Which row each row swaps with, under one turn or mirror:
q_562: [ 0.32 -0.64  0.83 -0.14 -2.62  0.69 -2.13  0.64  1.56  0.41  0.54  0.13
  0.11 -0.70 -1.45  1.23  0.26  1.07  1.03]
q_627: [-0.42  0.15 -1.07 -1.53  0.15  1.81 -1.69 -1.15  1.24  0.06 -0.32  0.06
  1.48 -0.02 -0.11 -0.35  2.49  1.95 -0.68]
q_198: [-1.08  0.69  0.66 -1.29  0.03  1.30 -0.57 -1.53  1.70 -0.83 -0.54 -0.69
  1.96 -0.62  0.06  0.21  1.99  2.15 -0.97]
q_754: [-0.54  0.15  0.18 -1.40  0.60  1.31 -1.24 -2.07  1.77 -0.30 -0.93  0.13
  1.15  0.40 -0.34  0.09  1.55  2.39 -0.78]
q_940: [-0.38  0.96  0.34 -1.94  0.27  1.27 -1.13 -0.97  1.79 -0.48 -0.82 -0.86
  1.00 -0.39 -0.21  0.21  2.60  2.15 -0.64]
q_578: [-0.44  0.03 -0.52 -3.45  0.17 -0.82 -0.50 -1.59  0.86  0.31  0.01 -1.27
  1.19 -0.26 -1.71 -1.15 -2.29 -1.13  0.23]
q_796: [ 0.12  0.34 -1.05 -1.67  0.20  1.78 -2.40 -0.52  1.08 -0.35 -0.22 -0.65
  1.11 -0.12  0.22  0.64  2.08  1.64 -1.13]
q_695: [ 0.88  0.12 -0.50 -2.26  0.80 -0.27 -1.54 -1.46 -0.36  1.96  2.60  0.76
  1.17  1.07 -0.62  0.12  0.25 -1.42  0.16]
q_858: [-0.19 -0.55  1.12 -0.43 -1.01  0.84 -1.80 -0.14  0.26 -1.20  1.09 -0.52
 -0.02 -2.21 -2.17  1.57  0.46  1.87  0.14]
q_77: [ 1.52  1.19  0.32 -2.07  0.43 -0.97 -0.50  0.14 -0.65 -0.80  1.58 -0.29
 -0.80 -0.68 -2.59 -1.83  1.53 -0.66 -0.67]
q_181: [-0.11 -0.13 -0.31 -2.92 -0.04 -0.49 -0.34 -1.98  1.24 -0.25  0.62 -1.14
  0.68  0.39 -1.01 -1.15 -2.57 -1.56  0.16]
q_856: [-1.01  1.11 -0.44 -2.43  0.43 -1.01  0.98 -0.42 -1.25  1.11  1.94 -0.03
 -0.19 -0.46 -0.34 -0.91  2.20  0.28 -0.28]
q_143: [-1.79  0.48  0.23 -0.66  0.81  1.49 -0.97 -0.78  1.77  0.34 -1.41 -0.31
  1.08  0.43 -0.49 -0.75  1.59  1.15 -0.26]
q_795: [ 0.87 -0.01  0.97 -0.14 -2.09  0.81 -2.78  0.11  1.53 -0.33  0.90 -0.43
 -0.12 -0.88 -1.54  1.31 -0.18  1.49  0.77]
q_152: [-0.27 -0.17 -0.44 -3.50  0.20 -0.60 -0.36 -0.68  0.65  0.82  0.44 -0.74
  0.85  0.50 -1.64 -1.49 -2.47 -1.15  0.41]
q_239: [-1.01  1.02 -0.13 -2.65  0.67 -0.47  1.28 -0.50 -1.19  1.12  1.73 -0.72
  1.58 -0.32  0.50  0.06  1.51  0.14 -0.61]
q_326: [-0.56  0.55  1.38  0.28 -1.67  1.15 -1.81  1.09  0.83 -0.36  0.34 -0.91
  0.15 -1.75 -1.48  0.96 -0.69  0.94  0.15]
q_776: [-0.84  0.41 -0.92 -1.12  0.19  1.84 -1.37 -1.48  1.01 -0.16 -0.77 -0.24
  1.10  0.36 -0.70  0.39  2.56  1.46 -0.75]
q_265: [ 1.28  0.61  2.37 -3.81 -1.25 -1.20 -1.39 -1.31 -1.54  0.47  0.84 -0.90
  0.61 -0.35 -0.38 -1.18 -0.42  0.71 -0.32]
q_450: [-0.86  1.43  1.03 -1.63 -2.65 -1.68 -0.98  0.25 -0.51  1.11  1.37 -0.01
  1.32 -0.05 -0.53 -1.09 -0.77 -0.75  1.82]
q_217: [ 1.27  0.00 -0.23 -2.08  1.29  0.05 -1.71 -1.57 -0.38  1.43  2.14  0.79
  1.75  0.58  0.11  0.64  0.74 -0.92 -0.54]
q_428: [-0.30  0.24  1.13  0.33 -2.20  0.60 -2.24  0.20  2.31 -0.23  1.10 -0.38
  0.78 -0.91 -1.45  0.99  0.46  0.62  1.49]
q_164: [ 1.06  1.05  0.89 -1.14  0.69 -1.41 -0.63  0.61 -0.82  0.06  2.11 -0.55
 -0.94 -0.27 -1.93 -1.60  1.30 -0.87 -0.63]
q_377: [-1.18  1.20 -0.13 -2.29 -2.78 -1.13 -0.71 -0.63 -0.34  0.73  1.21 -0.47
  0.71 -0.08  0.05 -1.00 -2.01 -0.85  0.89]
q_815: [-0.58 -0.23 -0.61 -3.08  0.28 -0.81 -0.79 -1.10  0.04 -0.07  0.16 -2.21
  1.02 -0.26 -1.12 -0.93 -2.27 -1.04  0.82]
q_410: [ 1.62  0.19  2.70 -3.27 -1.34 -1.37 -2.28 -1.16 -0.84  0.60  0.56 -0.63
  0.85 -0.55 -0.33 -0.85 -0.38  0.63  0.70]
q_647: [-0.44 -0.33  1.67 -0.08 -2.44  0.66 -1.92 -0.53  0.94 -0.70  0.32 -0.46
 -0.33 -1.05 -1.53  0.93 -0.70  1.52  1.16]
q_495: [-0.92  1.49 -0.78 -2.60 -2.17 -1.39 -1.14 -0.48 -0.29  0.69  0.93  0.06
  2.01 -0.81 -1.23 -0.39 -1.50 -0.89  1.50]
q_736: [-0.24  0.38 -0.11 -2.97  0.20 -0.67 -0.75 -0.94  0.59  0.11  0.75 -1.70
  1.83  0.28 -1.18 -0.99 -2.77 -0.97 -0.10]
q_205: [-0.27  0.42  1.31  0.40 -1.82  0.68 -2.21 -0.34  2.27 -0.55  0.95  0.47
  0.41 -0.70 -0.96  1.24 -0.74  0.70  1.10]
q_346: [ 0.90  0.63  0.37 -0.59  0.82 -1.18 -0.40  0.12 -1.49 -0.87  1.54 -0.12
 -0.23  0.09 -1.66 -2.08  1.15 -0.99 -0.55]
q_640: [-0.20  1.28 -1.03 -2.95 -1.05 -0.64  0.35  0.03 -1.49  0.35  1.70 -0.82
  1.11 -1.58  0.56 -0.48  1.56  0.01 -0.91]
q_559: [ 1.15  0.86  1.15 -1.34  0.98 -1.38 -0.31  0.61 -0.64 -0.13  1.99 -0.60
  0.01  0.36 -2.08 -2.09  1.47 -0.42 -0.60]
q_233: [-0.07  0.12  0.53 -1.78 -0.09 -1.03  1.89 -0.51 -1.00  0.47  1.54 -0.52
  0.20 -0.01  0.45 -0.77  2.14  0.10 -0.30]
q_965: [-1.09  0.08  0.18 -1.61 -0.06  1.24 -0.78 -1.54  1.04 -0.18 -1.26  0.69
  1.58 -0.27 -0.34  0.32  1.53  2.39 -1.18]
q_663: [ 1.39  0.69  0.64 -1.88  0.36 -0.71  0.24  0.79 -1.20 -0.24  1.59  0.07
 -0.46 -0.07 -1.97 -2.06  0.54 -0.54 -1.43]
q_163: [-0.74  0.64 -0.23 -3.24  0.28 -0.85 -0.86 -1.60  0.69  0.27  0.14 -1.62
  1.16  0.24 -0.63 -1.23 -2.53 -1.18 -0.29]
q_839: [-0.36 -0.69  2.15 -0.12 -1.18  0.12 -2.56 -0.86  1.50 -0.57  0.52  0.64
 -0.21 -0.67 -0.73  0.30 -0.67  1.87  1.38]
q_132: [-1.45  0.12  0.49 -1.68 -1.53 -1.85 -0.22 -1.30  0.19  1.20  1.71  0.78
  0.62 -0.29 -0.01 -1.37 -0.62 -0.76  2.11]
q_573: [ 1.52  0.56  0.56 -0.99  0.11 -1.15  0.03  0.34 -0.77 -0.43  1.63 -0.18
 -0.51 -0.26 -1.94 -1.91  1.25 -1.10 -1.13]
q_996: [-0.92 -0.48 -0.38 -0.86 -0.90  1.43 -1.93 -1.79  1.86 -0.49 -1.28 -0.32
  1.49  1.24 -0.19 -0.79  1.43  0.76  0.15]
q_530: [-0.17 -0.89  1.59 -0.18 -2.24  0.71 -2.06 -0.45  1.25 -0.48  1.09  0.14
  0.07 -1.39 -0.86  0.53 -0.91  1.88  1.14]

q_640 swaps with q_132
q_326 swaps with q_143
q_239 swaps with q_450
q_562 swaps with q_965
q_627 swaps with q_530
q_265 swaps with q_695
q_856 swaps with q_377
q_152 swaps with q_663
q_198 swaps with q_428

